The rows of Z fall into 4 groups, which share some directions, and each row is roughly a mix of its group's hidden directions.
Z:
[[ 12  37  37 -22  27 -25 -12 -32 -42  -5 -22]
 [ -3  35 -31  47 -21 -40  -1 -27 -12 -19  20]
 [ 25 -23  10  26 -53 -21  18 -28  37  19   7]
 [ -7  -5  -6   6 -41  10 -11 -54 -33   5 -46]
 [ -1   3 -11  37   4  -1  29 -12  58  34  33]
 [ 18   4  43 -22  45  13  28 -25  36  24   1]
 [ 28   5 -33  45 -21   8 -26   8 -50 -15 -15]
 [-24 -14 -27   4 -33  -6 -54 -25 -43  -5  -3]
 [ 12  19  -7  66  37 -12  19  24  10 -15  23]
 [-20  -5   2 -18 -42  20 -24 -40 -47   2 -27]
 [ 16   1   4   5  21 -22  15  34  37  -2  64]
 [-28   0 -50  -3 -29  -7  12  15  31  13  50]
 [  0  28  -1  26  29  22 -10  69 -15 -14 -11]
 [-21  25  10 -33  -6  37 -39 -15 -12  33 -38]
 [ 34   7 -18 -23 -13 -21  16  -9  57 -35  25]
 [ 24   5   1   4  19 -22  20   1  41 -13  66]
 [ 19 -34   3 -52   4 -13  11 -14  46  35   4]
 [-18 -38 -19 -61 -27 -14  -6  18  19  13  21]
 [  5   2 -17 -19  21 -36  20  27  19 -14  63]
 [ -4  -1 -38  31  -8 -20  15 -11  19   2  67]
 [-12 -12   7  -9 -52  16 -13 -49 -38  20 -19]
 [  5 -20  24 -16  28 -23  46   9  40   0  42]
 [-28  14  15  35  31  21 -29   1 -51  15 -26]
 [ -8  -7 -61   1 -32 -22   2  28 -11  -8  42]
 [ 15  -2  53 -26  44  19  16 -23  25  16 -21]
 [ 32  34  45   2  30   1  10  10   0 -40 -34]
 [-13  17  56 -31  38   1  20  37   9  15   1]
 [-61 -15 -49  -6 -27  -5 -17  -8  -9   3  23]
 [-27   7  20 -52  49  18 -14   3 -20   0 -31]
 [ -6  -5  11  -3  -3  33 -36  11 -46  -2 -58]
 [-13 -14 -65  -6 -34  -1 -17 -21 -20  -6  35]
 [-13  53 -23   4  -2 -32   6 -42  12  24  32]
 [ 30 -20   6  19 -13 -53  27 -21   9   5  47]
 [-27  17 -59 -21  14  -4   8  32 -21 -15  36]
 [-12 -20  16   9 -46  27 -17 -16 -32  32 -43]
 [-15 -14  -9   9 -30  27 -32  35 -52   1 -31]
 [-29 -19 -47 -15 -39   5 -29  21 -21 -11 -33]
 [ 23   0  34 -13  46  10  33 -26  42  23   6]
 [ 12   9 -16  40 -18  13 -34  -9 -44 -16 -47]
 [ 22   4  15   3  12 -16  23 -40  69   0  -7]
 [-40 -15 -13  -9 -20  46 -27  23 -34   4 -33]
 [ 28 -14  11   8  -4 -49  34 -17  31  10  45]
 [ 13  24  21  12   7  22 -28  27 -57 -17 -35]
 [-31  25 -32  32 -32  20  -8 -20  39  32   9]
 [-18  16 -32  -5 -15 -22  17   9  22  16  68]
 [ 15   0 -57  41 -39  -6  -6   4   2 -18  32]
 [-17 -24  24 -60  24   0  23   8  37  23   0]
 [-11   9 -20  27 -22 -36  15 -19  10   4  66]
 [ 25  10  -6  34  23 -10  28 -39  16 -35  42]
 [ -2  -2  40 -14  35  11  -1  55   6  23 -37]
 [ -2 -20  50 -46  17  22 -14  34 -18  20 -17]
 [ -7 -17  -9   9   3 -20  42 -26  63  15  25]
 [ -4  26 -20  14  -8 -26  24  -4  20  -1  71]
 [-22 -23  -2 -32  18  37   1  40   5  39 -36]
 [ -7 -18 -57 -31 -16  25   1  20  20  39  15]
 [ 49  10  54  27  22  14  11   3  11  -7 -32]
 [ 29  11  55  26  10 -17  31 -30  32   7 -10]
 [ 15  -2  -6  10  22 -21  47  -8  43   8  51]
 [-27 -27 -36 -33 -41  14 -20  37 -12  16  13]
 [ 48  14  52  26  21  12   9   3  -1  -9 -38]
 [ 31 -16  12  21 -10 -52  31 -20  16   6  43]
 [-39   0   8 -38   5  41 -23  22 -28  22 -33]
 [-38  19  -9 -14  -8 -33  25 -12  40   8  49]
 [ 31  28   7  45  36  -5  11  34  27 -30  -6]
 [-13   8   4   9 -14  17 -34 -23 -23 -14 -70]
 [-11   2 -29  31 -25 -28   9 -21  10   5  65]
 [  0  24  26  24 -10  23 -30  25 -59  -5 -23]
 [ 11  -6 -35  43 -32   6 -28  -1 -43 -32 -12]
 [  3 -21 -21 -20  16 -16  38 -17  63  11  22]
 [-20  -9 -51 -47 -16  -7  -3   0  21  -5  46]
 [-46   5 -12   1  13  42   1  44 -24  -3 -37]
 [-11 -18   5 -57 -36  10 -18 -33 -13  15 -34]
 [ 26  16 -32  67 -20  -4 -10  -4 -26 -20  11]
 [-24 -16  12 -46  -5  20  -3  61 -11  14  24]
 [-17 -12 -38  -8 -32  40 -36  11   8  -5 -45]
 [ -8  29  -5   8   8 -63  28 -30  13  -8  34]
 [ 25   6   7  13  23 -21  18  -7  40  -5  66]
 [-20  -3  -9 -13 -32   7 -33 -22 -46  -6 -51]
 [ 12  23  79  11  28   8  -3  -9  -8   1   2]
 [-33   1  12 -15  18  20 -41  -2 -51   9 -39]
 [ 60   7  52   5   9 -10  -5 -22  10 -19 -24]
 [ 24 -23  11   1 -12 -43  30 -23  44  23  31]
 [-29  19 -26  38 -42 -12 -34  -9 -25 -18 -27]
 [-28  -8  -3 -17 -17  24 -19   5 -41   8 -63]
 [-19 -17 -21  13 -26 -34   9 -46  32   9  41]
 [ 32  -2  -4  13   1 -37  26   1  52  -1  47]
 [ 15   5  -5  33  54  -7  36  35  35  -6   6]
 [ 24  18  -2  36  23 -14  16 -17  22 -28  59]
 [ 11 -17  -9 -67  -4 -11  13  25  46  -9  -7]
 [-50 -11 -27 -38 -14 -10 -10  10 -29  43 -11]
 [-11 -13  -1 -36  21  12  29 -12  58  40   5]
 [ 15 -24  16 -15 -11 -44  27 -48  23  18  31]
 [-11   5  24 -14   4  28 -31  25 -37  -5 -58]
 [-24   4   3  26   1 -26  34 -13  60  14  33]
 [  1  13 -30   4  16 -15  11  53  -4  -6  60]
 [ -2   1 -16 -12   6 -15  36   4  40  14  66]
 [  6 -32  49 -18  -4   8 -36 -16  25  15 -43]
 [ 29  -8   8  19  35  -1  45 -30  50   4   7]
 [-19  -9  -7 -41  -6  27   2  63  -3  -4 -34]
 [  7 -12 -16 -43 -59 -25 -20 -29  11  -5 -18]
 [-28 -10 -10 -17 -28  24 -28 -12 -46 -12 -48]
 [ 33  -5 -27  14 -33 -39  30  -8  49 -11  -6]
 [ 29 -16   1 -17 -12 -34  28  -7  58  22  29]
 [ 18   5  13  36   0  27 -50  20 -48  -9 -15]
 [-10   3 -48  41 -42 -17 -13  19 -22 -21  20]
 [-29   1 -34  13 -15 -16  18   1  24   3  67]
 [  8  22   7  62 -10  10  -7 -52 -24   5   9]
 [ 12   3  47 -27  13  20  -8  15  -8   0 -63]
 [ 16   8  16 -25  54 -17  -1   6  50   6  33]
 [ -7  10 -26  32 -41 -27   0 -34 -33  -3  40]
 [  2  -1 -15 -21  16 -18  54   1  51  11  34]
 [ 63  -1  32  10  33  -4  10  -3  42  -5   4]
 [ -6   0  49   0  -1  18 -39   5 -17  -8 -58]
 [ 38 -21  39  42  -9 -29  23  14  21  28  -9]
 [-27   6 -48 -46  -2  -2  -4  -3  -1 -20  50]
 [ 52  -5  34 -19  28  -5  26   8  40  24  -4]
 [  6  -5  -3 -21  -6 -27  26  -7  53  10  57]
 [-35  -5  17   5  -1  32 -22  -9 -68  14  -8]
 [ 23 -28 -32 -37  13   9  27  31  14  17  45]
 [ 26   2  -3  51   4 -16  39 -24  20  -7  44]
 [  7 -37  -6  23 -53 -10 -18 -23 -48   1 -11]
 [-67  -4 -50   2 -11   7  -1  16 -21  13   8]
 [-25  -5  -5 -16 -24  24 -20   0 -37   6 -65]
 [ 13   3  35 -15  29  37   3  37   2  -2 -54]
 [-19  15  -7  45 -26  34 -11  17 -47  -2 -32]
 [ -4 -21  -7 -71 -26  -1   2  38  19  -6   1]
 [ 23 -16  37  21 -24 -20  23 -51  25  27 -11]
 [ 37 -11  30  47 -19 -22  25 -10  36  25  -5]
 [ 23 -14 -22 -20 -19 -12  42  33  49 -23  14]
 [-14  23 -32  27 -29   1 -14   0 -37 -38  43]
 [ 29 -25  13   3 -13 -50  29 -24  32  11  35]
 [ 10  27  34  32  31  13   2 -45 -20 -12 -37]
 [ -5 -30 -25  30 -12  49 -42   0 -27  -7 -22]
 [ 24  -1  -8  36  22 -15  47  28  42   0  28]
 [ 11  12  -9  -1  45 -15  10  52  43 -26  14]
 [-30  14 -54 -14  -7  30 -27   8 -38 -21  15]]

In each list below, two rows fit none of the groups, and each other row fits one group, some only roughly. Which are they? Name them in the order they come.
- j483: [ 19   0 -11 -14  11 -46  23 -28  42   6  46]
- j779: [-21  15 -63  12 -40 -12  -7   7   1   6  39]
- j691: [ 37 -14  -8  61 -27 -23  -7  -3 -28 -25  -7]
- j457: [ 16  -8 -40  24 -13 -32  29  19   8 -18  53]
- j142: [-25  -2 -50  42 -50  -3 -13  12   1  -5  17]
- j623: [  7  26  12  51  17  18 -11  -3 -57 -21 -17]
- j379: [ 20  31  24  42  32  23  12  42  -7 -29  -7]
- j607: [-53 -12 -30  -4 -29   5 -16 -16 -49  -6  20]
- j587: [-51 -11 -55  -2   0   4   2 -29  10   6  36]
- j454: [-16 -34 -38 -49  -2 -14 -18  39  -8 -20  17]
- j194: [-20  -7   4  23 -19   9 -10 -53 -59   8 -14]
- j554: [-13 -28   5 -65  -3 -12   6  -1  51  12   2]

j607; j587
- j719: [  6  34   1  33   5  20 -11  24 -58 -34 -15]
- j912: [-29  11  18  35  20  39 -19   4 -56  11   1]
- j279: [-12 -14 -43  22 -42 -41  13  -4  -1  14  40]
- j859: [  8 -22 -20 -25 -14 -13  33 -12  46  30  45]
- j727: [ 17  -4 -35  44 -40  -4  -2  47   7  -3  27]
- j260: [  5  13  49 -52  35   2  12   9  13  21  28]
- j19: [-4 -9  3 -6  5 -5 34 19 51 19 59]
- j989: [  6  58  -8  22  13  32 -34  27 -26 -13  16]
- j426: [-17  14   3  -3  29  20 -21  42 -61 -18 -14]
- j189: [ 15   2  43  61  -7  -7  17 -24  34   7  13]

j279; j989
- j246: [  1  -5  37  44 -10  43 -13  -1 -12   1 -50]
- j663: [  4  -8 -13  52 -23  10 -27  -5 -20 -20 -55]
- j584: [ 28 -15 -20 -15 -37 -36  13 -45  38   9  -8]
- j408: [ -9  22 -27  35   5  29 -11  22 -57 -29  -3]
- j44: [ 18  25  38 -23  61  -7  11  25  16  11  20]
- j311: [-11  19  -5  13  22  19 -23  15 -71 -28  -3]
- j324: [  4 -32  22 -28  -6  23 -35   4 -17  25 -55]
- j933: [ -7  12  24  -8  15 -14  34 -30  57  23  33]
- j972: [-35 -29  -3 -26  10   0  21 -39  40  16  39]
- j422: [-32 -16 -32 -44 -13   2  17  24  31  18  40]

j44; j972
- j700: [ 34   4 -15  36   3 -31  37 -16  42 -18  28]
- j890: [ 17 -27  39 -29  16  21 -19  28 -39 -13 -36]
- j860: [-35  27 -42   8  -7  21   0  55   0 -16  25]
- j787: [-26 -12 -31 -14 -16  23 -33  38 -53  -4  -6]
- j15: [-11 -40   4 -46  11   0  38  29  22  33 -18]
- j37: [-11 -12  11 -62  19   1  -2 -31  45  -5 -24]
- j202: [  6 -13   3   6 -50  -7   0 -63  -6  26 -26]
- j314: [-21 -23  -3 -44 -56   0 -28  -5 -19  23 -17]
- j519: [  2  16 -54   1 -28   9 -11  16 -12  15  58]
- j9: [ 18  11  18  61 -19  27 -27  15 -34 -20   7]
- j225: [  7 -19  -2 -62  21 -11  24   3  50  13   7]
- j941: [ -5  -6   8 -27  28  16  13  55  22   8  50]
- j629: [ -5 -11 -25  11  -8   0  35  16  50  16  54]
- j51: [ 31 -11 -11  37  -1 -20  17 -28  44 -16  43]
- j590: [ 20 -12  59 -21  15   7   1  25 -12   0 -50]

j860; j590
- j241: [ 47 -14  22   6   8  16 -17  27 -15 -10 -60]
- j139: [-13  26 -25  30   1 -22  33  11  17 -16  59]
- j52: [ 32 -11   4   3 -14 -16  42 -41  38  10  38]
- j981: [ 24 -30 -22  -4  -8 -48   4  37   4 -23  42]
- j778: [-20  10 -50  16   5  -2  18  18   3  -5  65]
- j304: [-26  19 -51   7   2 -15   6  20 -13  -5  60]
- j861: [  0  26   4 -26  19  15  -1  14 -51 -23 -53]
- j660: [ 20  34 -18  73   0   6  11  17 -12   1  16]
- j866: [-29  15 -46  11  15  -6  13  28  -4  -3  60]
- j953: [-28 -10 -35 -66   3  -2 -14  15 -11 -16  29]
- j465: [ 11  21  -7   7  -5 -10 -26 -30 -54 -23 -49]
- j144: [-14 -11  -8  -4 -19   8 -32  16 -72 -28  -9]
- j620: [  7 -29  24 -52  17 -30  13   3  50   1  -7]
- j611: [ -6 -40   9 -40   3  -7   3 -11  57  35  -8]
- j955: [-29  -8   8 -19  -8  57 -35   9 -40  24  -8]

j241; j955
- j919: [ 21  -3 -14 -18   7 -40  18 -14  34   4  62]
- j437: [-23  25  26 -29  52  31  -9  13 -10  -6 -37]
- j721: [  4 -31  11 -24  28  -6  43  42  32  32   1]
- j489: [-29  -5   4 -34  17  30 -14  58  -8  30 -20]
- j380: [-31 -13 -38 -36   6 -13   7 -40  36  18  28]
- j739: [ -1  -6 -40  28 -46 -39  -6 -18  12  -2  40]
- j821: [ 22 -19 -22  -8 -63 -35  12 -28  25  -3   5]
- j54: [ -1   7 -23  40  -5 -25  12 -25  26 -26  56]
- j367: [-11 -27  -9 -15 -44 -24 -21 -49 -13  36  11]
- j135: [ -8  35  27   6  37  38  -7 -14   4  -8 -54]

j380; j739
